Rotation paths and how fast each direction turns (degrees a step)
Each turn is a multiple of 5 degrees from 10 to 175, or 0.
Path 1:
[  4.3   4.2   7.9   1.7  -2.2   3.0  15.6  34.1  29.8  -7.6 -26.8  -5.1
  18.1 -20.4  -6.8  -2.4   7.4   1.0]
[  3.7 -26.3 -15.6  -6.6 -18.4   5.5  13.1  34.7  -2.4 -15.9  -0.7   1.4
   7.0 -20.6   2.2  -6.1 -20.4  -3.3]
[ 10.5  11.5   0.0 -20.1  -2.3  -2.3  13.2  15.0  -8.7  -6.6  14.3  30.6
 -13.2 -25.0  13.6 -19.9 -14.5  -6.2]
[ 18.6  19.3  20.7 -14.1   9.7   1.0  -7.2   5.3 -11.4  -7.5 -21.6  13.5
   4.7 -17.9 -12.5 -31.6   2.0  -6.7]
[ 13.7  -7.0 -15.9 -18.8   3.8  20.7 -10.9  28.1   7.8   9.2 -21.5  -3.9
  -0.1 -10.2 -18.4 -13.0  21.9  -7.1]
[ -4.8  -8.7  -6.5  -3.9  -7.3  -3.5  11.9  29.5  36.7   5.0  -1.6  18.9
   2.7 -24.9  -2.6  -4.3  14.1   5.4]
[ -1.5  -8.7  19.7 -11.1 -18.1  -9.6  25.7  23.7   6.8 -31.0  -2.4   7.0
  15.1 -16.7  -3.4 -11.1  -4.7  -0.8]
[ 15.1  13.8  -7.7 -25.3   5.1  14.0  14.6  25.4 -15.1 -12.2   0.2  -2.7
   2.3 -15.5   2.2 -15.0 -26.5  -8.4]
[ 17.6   9.3  -6.4   2.3  13.1  12.8 -14.5   6.8   6.1   2.0 -11.2  25.7
  -4.6 -33.1  -1.4 -30.9  -5.4 -11.5]
[  9.1 -12.2  14.9  -6.9 -11.0   6.7  -5.3  19.5   7.6  -4.9 -17.7  16.2
  -8.7 -12.7  -9.6 -19.6  38.9 -13.4]
[  2.1  -0.1  -5.6 -24.5  -6.9  -8.2  18.2  41.3  15.1   6.9 -22.0   0.8
   8.0 -10.3  -6.4   5.7  12.9  12.2]
[ -3.1 -15.8  -7.5 -10.4  -1.8  -7.3  10.6  24.5  17.0 -13.9   6.9   7.2
  21.4 -21.0 -11.2 -16.2 -27.9  10.0]
[  3.1   8.3   9.4 -16.4   1.8  20.7  11.2  11.9   1.4 -26.6  20.2   8.6
  -3.9 -21.0  -0.9 -25.0  -5.6 -18.7]
[ 19.6  23.7   9.9  -0.2   5.6  15.7   7.5  16.0  -0.9  -4.4 -32.6   6.6
  -0.9 -23.7   8.3 -11.3   1.9 -13.6]
[ 20.1 -21.8 -10.9  -2.1 -12.8   3.1 -14.9  27.3  -3.5   6.6 -31.3  13.9
   0.9 -15.1  -5.8 -13.5   5.0  -4.8]
Directions:
[-11.5  -3.5   7.9   6.1   8.6   0.0   1.2   5.2  -9.6   8.2   0.7  -1.5
  -6.4  -3.9  -7.1   5.8  -2.9  -1.9]  0
[  0.5  -9.1 -16.4   2.2   2.3   4.2  -8.5   2.0   3.0   7.2   4.9   2.3
  -0.5  -3.5  -0.6  -0.8  -9.6   2.5]  110
[ 0.2 -9.3  7.2 10.0 -3.1 -5.3 -7.3 -5.4  0.4 -6.2 -6.0  0.9  9.5 -2.5
 -7.0 -7.1 -5.3 -0.8]  135
[-4.8 -0.4  4.2 -1.3 -1.1 12.7  4.7  0.6  8.8 -7.2  4.5  1.5  8.5 -0.2
 -4.0 11.9 -6.8  1.7]  65
Path 2:
[ -0.8 -31.3  22.5   9.5  18.0 -38.9  22.3   4.7  -2.0   2.5  12.6 -15.8
   9.1  -3.7  -3.4  -0.4 -18.8   3.9]
[-13.4 -27.1   2.3  11.7  16.1  -4.9  -2.1   9.7  19.8  -6.3 -34.4 -19.8
  -6.4   5.0   9.0 -23.2 -11.9  -6.0]
[  0.8 -13.7  16.0 -16.0   1.4 -35.7  -7.0 -10.0  -3.4  -2.6 -22.1 -17.7
  28.1  -2.8  17.7   5.4  -9.4 -16.8]
[-21.2 -24.7   3.8  -1.2 -19.3 -17.2  -0.7  17.8   7.2   1.2  10.6 -28.7
   5.3 -16.5  -7.9 -22.1 -13.7 -14.8]
[ 20.6 -26.0   8.5 -10.2  18.5 -26.3  -6.7  19.9   9.6  29.2 -13.6  -6.1
  -6.1  -2.5  10.2  -9.9  -1.0 -15.5]
[  8.7 -11.1  10.7   0.3 -16.6 -34.3   9.3   4.7   7.5  -5.3 -25.8 -12.5
  11.0   7.4 -13.3 -19.7 -22.7  15.6]
[ 10.4 -27.5   8.0 -15.1 -18.1   0.3   0.9  17.8  14.6  -5.5 -10.3 -19.8
  -0.4  -5.6  29.7   6.0 -30.6 -13.5]
[  3.1 -10.2  10.7   4.9 -17.4 -36.1 -13.8  12.0  -1.7  19.5   1.2 -28.2
  -0.2  25.8   7.7  -9.1   9.8  -6.6]
[  3.3 -13.3  -1.6  -8.0 -14.2 -25.6  -3.5  37.0  26.3  -8.2  -6.2  11.3
   7.4  10.8  -9.3  -5.4 -12.1 -24.4]
[ 28.7  -4.6  16.2   7.6  -1.4 -27.2  11.7  21.3   2.8  -1.5  -4.5 -31.5
 -18.8  -3.0  -1.8  19.7 -17.8  -1.6]
[  2.0 -42.8  -4.3  11.8 -10.9 -16.0  -0.3  10.8  27.4  -9.6  -5.1 -18.0
   3.9  29.3   2.6   2.1   1.9  12.3]
[-11.2  -5.1  18.3   9.8   7.7 -26.1   3.9  20.0   1.4  -7.3  -5.2  -6.1
   5.6  25.5  22.8  13.6 -18.8 -28.1]
[ -8.8  -6.7  -3.3  10.3 -10.3 -23.0 -11.4  14.7  17.5 -17.3 -15.7 -39.2
  -7.9  -6.5 -14.9   4.8   8.7 -20.6]
[  3.7 -38.2   5.6  -1.5  16.5 -34.2   7.3  10.5  11.8  -4.0  15.4  -3.2
  13.0  -6.9  -0.1  19.1  -1.1  -8.6]
[-11.1 -15.9  15.1  26.4  18.4 -17.6  13.8  13.2   4.7  -5.4 -17.5 -21.9
 -12.1  10.1  -5.1 -21.4 -15.5   0.7]
Directions:
[ -2.2   9.4   7.0   7.5  -3.6  -8.6   3.7  -4.8 -10.7   3.2   3.1  -9.8
  -2.2   3.9  -5.6  -4.3   0.0   6.1]  160
[  4.5   7.3  -0.5  -5.4  -7.5  -0.8   0.7  -3.5   0.6 -10.5  -4.4  -6.2
   3.1 -13.3  -5.1   9.1  -4.8  -1.1]  110
[ -0.2  -3.0   6.6  -3.2   2.7   6.1 -11.5   9.8 -13.6  -7.6  -0.9   2.4
   0.8   0.6  -5.1   1.4   2.1   6.4]  0
[  9.0  -1.0  -0.3   0.5   7.7  -6.4   4.9   6.7   3.6   4.8   4.3   5.8
  -5.7  -8.9 -13.9  -1.4   1.9   3.3]  80
Path 3:
[  6.8  -0.6  21.4  12.9   0.4  -8.6   5.0  -9.5  -1.9  35.1   6.5  10.2
 -21.5 -17.7   0.9  21.8  -1.0  -5.0]
[  2.6  -1.3  -4.3   5.9   8.9   4.0 -14.3 -21.8  17.4   8.0   8.4  15.1
  14.5 -28.0  -7.3  12.7   4.3 -26.8]
[ 16.5  -3.7 -19.0   0.9  -2.6   2.7 -15.2  -0.7  20.6   3.6   5.0  32.1
   5.9  -8.1  -1.9  25.2  -5.2  20.8]
[ 26.8   9.8   4.6   2.7  -1.0 -19.4  -1.1 -14.5  17.4  18.1  -3.6  10.1
 -26.1  -4.6   8.8  18.7  21.9  10.3]
[ 22.1 -13.1  14.8  20.6  15.1 -11.9  -8.1 -14.9  17.2   2.7  -5.8   0.4
  15.8 -12.8  14.9  12.4   8.3 -20.4]
[  6.1  -7.6   6.3  27.8   8.5   5.8  -2.6   1.1  10.4  18.7  -0.2  26.9
  10.4 -13.0   5.6  16.7 -26.0  12.3]
[ -5.2   7.3  -1.0   1.2   2.5   5.5  -9.2 -15.4  13.5  27.5  -2.2  20.9
 -31.6 -19.9   1.4  18.3   4.1  -7.0]
[ 21.9 -18.9  -2.5 -10.0   7.6   1.0 -26.2 -13.2  15.8  -3.4  11.2  10.9
   4.6 -23.0  -3.5  17.0  17.5 -12.9]
[35.4 -0.1 -3.2 11.2  0.3 -6.5  8.3 -7.7 10.8 11.9  9.4 23.8 14.3 -3.0
 -6.8 21.0  2.0 23.8]
[  1.7  16.5   3.5  25.2   0.0 -18.0   1.1 -16.1  16.4  22.5 -11.7  12.4
  -8.3  -3.4  15.2  24.3  13.3  -3.7]
[  2.7 -17.0  13.8  15.0  15.0 -11.3 -28.2  -3.8  26.8   0.8  -0.2  14.5
   3.1 -22.4  17.5   7.0  -3.9 -10.5]
[ 25.9 -11.2   2.0   7.2  10.3  21.8  -1.5  -6.1  10.5  17.2   1.8  25.0
 -10.8 -20.6  -0.6   6.0 -14.7  16.4]
[ 12.3  -0.8  -4.8   0.2  -0.4   6.0  -1.5 -15.6  -2.2  29.4  -3.2  10.3
 -11.5  -8.7   2.9  35.9  20.2 -11.8]
[ 10.9  -9.7   8.6   6.2  -0.4 -23.4 -14.0  -3.3  12.4   0.9  17.5  16.4
  15.6 -21.2  -9.7  24.6   7.4  -8.6]
[ 20.6  15.6 -10.5  21.5   1.5  -2.2   2.3 -19.8  30.8   5.7   4.9  24.7
   6.2  -9.9  -4.1   1.7  -7.5  15.4]
Directions:
[15.0 -8.3  5.6 -2.3  0.3 -0.8  8.2  0.7 -9.8  2.5 -0.7 -7.7  1.7  3.4
  0.4  4.7  7.8  0.6]  85
[ -0.6   4.0   8.4  -4.0 -14.3   6.9  -0.4   3.5   2.8  -7.3  -4.8  -9.0
  -0.8   6.4  -6.2   0.1  -5.9  -3.4]  0
[ -3.3  -8.0   2.4  -4.4   7.7  -3.7   2.1   4.9  11.3  -3.6  -3.1  -8.4
   7.1 -10.4  -6.8  -2.0   3.4  -4.0]  120
Path 4:
[ 14.0 -11.2 -14.3  28.7 -18.3   7.9   8.7  -6.6  -5.0   4.1   6.3 -10.1
  -0.5 -16.7 -11.2 -24.9 -17.6  11.9]
[  2.7  -5.3 -20.6  -1.8 -13.7   3.3  17.0   9.5 -21.3  12.5   2.8 -22.1
  -5.8  13.4  15.0 -10.6 -24.0  14.2]
[  3.8   4.9   5.2   7.4 -10.3   3.3  31.6  -3.7 -15.6  20.9  16.8 -11.2
  18.1  -4.1   1.8 -14.0 -13.3 -11.6]
[-11.4   5.5 -12.0   8.4 -30.0   2.8   5.0   5.4  -8.3   9.6  15.1  11.4
  24.0 -11.0  16.3  -8.9 -22.5   9.7]
[-12.8  -8.3 -15.6  -2.7  14.4   8.6  27.6   2.5 -12.6   6.0   3.6   3.9
  23.9  -3.4  21.7   4.0 -24.8  -1.0]
[-15.2 -17.4 -11.4  23.2   5.2   7.9   5.1  -3.4   7.1  -1.4  17.0  -2.8
  32.0 -14.1   4.2 -25.1  -9.4  -7.8]
[  9.8 -21.1 -35.0  11.8  -7.1   5.9   4.6   9.8  -2.6 -16.7  15.0  -7.6
   6.4 -10.2  25.4  -4.7 -11.9   5.8]
[  7.8 -10.6 -24.6  16.1   7.3   7.6  27.7  12.4  -4.9   6.3  -5.8 -18.8
   5.8   0.7  -0.5 -14.5   0.4 -17.4]
[  1.1  -4.6 -16.5  17.7 -25.3   0.8  -2.0  17.2  -6.4  16.2  23.3 -15.5
   4.5  -3.3  16.8 -20.6   9.2  -9.9]
[ 13.5  -0.3 -21.4  10.0 -10.8   7.5  21.5  10.6 -22.3  19.3   6.0   2.0
  -1.0 -18.8  18.1  14.9   1.9  -4.8]
[-18.7  -6.4 -18.5  21.2   1.4   5.5   5.1   5.5 -14.4  40.4   5.5   2.8
  14.5  -3.8  -2.5  -8.3   4.4  -2.3]
[ -5.4 -22.6 -14.8   3.7  -2.6   3.9  -4.0 -15.8 -14.3  17.6  32.2  -0.3
   7.2 -11.3  21.7   3.9  -1.5   8.4]
[  9.4  -9.0 -34.0  20.8   6.2  11.8  18.8 -23.4 -10.9   5.4   5.6   4.7
  18.6  -8.0  -9.2   3.8  -7.3  11.6]
[ -7.3  -8.2 -33.5   7.6  -2.7   0.4  -2.2  -9.1 -10.0   4.9  19.2 -17.9
  14.7  25.9   5.6 -17.9  -1.1  10.5]
[ 25.2   4.7 -15.0   8.4  -6.9   0.9  23.1 -12.5 -14.4  -7.1  28.0 -11.3
  14.5   5.8  13.6  -2.5   8.8  -6.4]
Directions:
[-10.8  -2.4   0.9  -5.4  11.7  -2.3   2.6   2.1  -1.9   8.3  -2.3  -8.6
   1.2  11.9  -1.1  -5.5   1.0  -5.2]  125
[ -4.3   8.4  -0.3  -5.5  -1.7   0.0   5.5  -6.5   1.7 -11.2   4.4   4.7
  13.3   9.1   1.4  -0.2  -5.8   1.4]  35
[ 7.2 -5.7 -0.7 -0.5  1.1 -0.3  6.7  9.4 -3.8  5.1  4.9  0.4 11.8 -0.4
 -0.6 -5.7  5.0 13.4]  0
Path 5:
[  7.5  15.1   3.7   0.7 -20.4   2.7 -26.7   2.3  11.8  -2.6  18.1  12.2
 -15.3  11.9 -21.7   7.4 -13.2  -5.8]
[ -3.3  -0.4   3.9   7.1 -15.4 -12.8 -15.8 -16.5  -6.7  -4.4  10.4  25.4
  -3.2   8.7  -4.8  -4.4 -22.8  26.5]
[  4.0 -21.9 -12.4  10.2  -3.5   9.4 -29.4 -12.0  -2.3  18.9   5.8  12.3
  -8.8  21.5   4.6  -6.2   0.1  21.5]
[  4.8  -0.2 -10.2 -26.6  -4.4  -2.7 -32.9  -8.2  -5.4  22.0  -8.4 -10.6
  -8.6   0.3  12.7  -2.3 -16.2  12.1]
[ 16.9  15.5   5.9 -17.6 -13.5   5.1 -37.6 -12.1   0.8  -4.2  -1.2  -5.8
  12.0  19.6  -9.3  -3.9   6.5  -7.2]
[ 16.8  -0.3  12.7 -20.7 -25.1 -17.1 -16.1   9.3 -13.6 -11.6   2.9  20.7
   4.0  15.6  -3.3  -0.8  -3.5  12.8]
[ 24.4   5.3   2.3   2.3   2.2   0.2 -16.4  16.2  -1.5  10.2  16.5  22.8
 -21.7  18.8 -11.8  -4.7  -5.1  15.2]
[-11.5  14.3 -12.3  -0.4 -16.3  -8.5 -21.9   3.2   9.1  15.6   9.7  12.9
 -16.5   1.7  -4.6  -1.4 -27.4  16.6]
[  0.3   4.9  -6.4   4.1 -18.1   6.7 -25.3 -38.4   2.8  14.1   6.3   6.9
   4.7  10.8  -9.0 -14.5  -0.5  15.3]
[  4.4 -25.0  -6.6 -20.5 -27.7  -1.1 -21.7 -18.7 -12.9   9.2  -2.5   6.4
  -5.2  10.4   6.7   9.5   0.6   9.1]
[ 32.4  -1.2   5.7 -19.9   9.7   6.4 -31.4  -6.8 -13.5   1.2   1.2  -2.7
  -9.6  12.1  -5.9   8.1 -14.6   5.8]
[  2.1  11.7  -0.3  -5.9 -11.3 -12.3 -38.2  16.8   4.3 -12.8  -1.2   7.5
   3.7  19.2  -0.4   7.6 -18.5   4.1]
[  8.6  15.6   4.5  -0.3  -4.5 -11.8 -15.1   3.9  -3.5   5.9   8.1  24.3
  11.2  22.5  -6.5 -24.9   0.0  25.9]
[  2.3  -0.5 -14.0 -11.9 -26.6  -0.7 -12.9  10.7   2.6  28.7  13.0  16.7
 -17.8  11.9  -1.5  -5.2   9.6  13.2]
[ 13.3  13.7  -2.5 -17.5 -14.6   4.1 -16.9 -25.2   1.8  22.9  10.4   4.0
 -18.4  -5.4 -14.9  -2.5 -18.5   8.2]
Directions:
[  8.6  -1.0   8.7  -7.0  -6.0   0.5   1.9  -3.7  -5.6 -10.0   2.5  -0.7
  -3.4  -1.9  -6.7  10.8  -0.4  -9.6]  70
[ 5.9  2.1  1.4 -8.3  6.9 -2.7 -6.6  9.5 -3.5 -5.3 -7.9 -6.4  9.8  6.1
  7.1 -1.9  4.5 -3.1]  55
[ -6.8   1.2   4.3   5.1  -8.8  -4.0   0.2  -8.1  -0.8 -10.4  -1.2   5.3
  13.8   3.1  -2.0  -5.7   5.3   2.4]  100
[10.9  5.0  3.6  6.9 11.4  8.7 -0.8 -8.6 -0.3  1.8  3.3 -1.4  1.0  4.8
 -7.6 -6.4  6.0 -0.2]  170
Path 6:
[-17.1 -12.5 -17.8  -0.3   0.8  22.6  28.1  -0.5 -18.9  13.4  -2.7  -5.1
   4.2  14.2   4.2   4.4   9.5 -15.1]
[-14.6  21.4 -11.0  29.8   1.5  10.7  10.5  -6.0 -18.0  22.4  -9.3  -0.8
  -4.0  -1.7   9.7   2.7  -2.4  17.8]
[ 14.7   9.5  -6.7  20.6  -0.4  16.2   8.8  19.8 -24.9  13.4  15.9  -3.3
   1.9   2.8   0.2 -10.0  29.8   0.9]
[-15.6  25.3  -6.4   6.9   2.2  13.1  -5.8  -7.7 -19.8  -2.9  -6.0 -23.0
  21.1   2.2 -11.2 -10.8  20.0  -5.6]
[ -7.7  -5.4 -11.5  26.9   1.5  10.1  24.5   8.8  -5.8   9.0   4.1 -18.1
  16.0  12.3 -21.2  12.6   1.4 -13.1]
[-11.8  21.3 -27.1  -0.1   3.3  23.6  26.0   7.8  -5.9  12.5 -14.7   6.9
  10.8   1.6   1.7  -7.2  -2.0   4.5]
[ -7.4 -10.9  -6.9  15.0   1.4  21.3  14.6  -5.0 -38.2  20.3   0.5 -10.5
 -12.7  -0.3  11.4 -11.6   9.6  -0.8]
[ -2.0  34.9   4.1  35.5  -0.8  13.2  -0.6  -6.0 -11.0  12.0   4.4  -7.3
  10.9   2.5  -0.1  -8.5  15.5  11.7]
[  2.8   4.2 -11.3   8.4  -5.8  17.0   5.7  20.1 -16.0  -1.5   4.6 -13.5
  16.7  16.0 -15.2   3.8  31.2 -12.4]
[-28.9  19.3 -16.9   2.9  11.3   6.0  17.3  -6.7 -11.1   6.9  -9.3 -18.4
  16.0  -4.6  -9.6   5.9   2.4 -11.2]
[  1.0  -6.0 -16.8  24.6   2.7  15.7  28.8  13.2 -13.4  21.1  -3.3  -9.3
  -2.7   2.7 -11.2  -4.7 -13.1   2.4]
[ -0.8  25.9  -9.2   4.7   3.4  32.2  13.9  -5.6 -17.3  14.2   2.5   4.8
   3.9   3.6  15.4 -27.4  11.0   4.4]
[ -8.1  -3.3   0.1  25.6  -4.7  16.5  -6.4  -5.6 -28.3   8.0  -1.3 -20.7
   0.4  15.9  -2.0   0.3  23.1  -1.7]
[ -8.6  34.3 -10.2  26.1   0.8   3.7  12.2   8.1  -3.9   4.5   6.4  -2.4
  20.4   2.9  -9.4  14.3  20.4  -3.6]
[ -8.2  -1.1 -26.6  -2.2  -0.9  12.4  20.6  24.4 -21.1   8.8 -12.7 -16.8
   9.5  -1.3 -16.2  -0.4  10.3  -5.4]
Directions:
[  8.2   2.7  -5.4 -12.1  -2.6   6.4   2.2  11.5   1.2  -4.0  -0.7   8.6
   4.0   2.6   2.1  -5.9   8.4   0.3]  125
[  5.9 -17.2   2.2   2.3  -0.7  -0.8   5.7   6.3  -6.1   1.2   8.8  -2.4
  -4.7   3.5  -2.1   3.0   3.5  -8.0]  175
[ 2.0  6.2  4.1  5.0 -1.9 -6.8 -9.6  2.2 -6.7 -1.6  3.3  0.7 -4.4 -2.0
  5.6  6.9 15.7  4.3]  70
[-11.1   1.5  10.7  -1.1   3.7  -0.8   9.6   7.2   3.2   1.6  -0.8  -5.6
  -3.6   7.1  -1.7  -6.3   6.2   8.3]  0
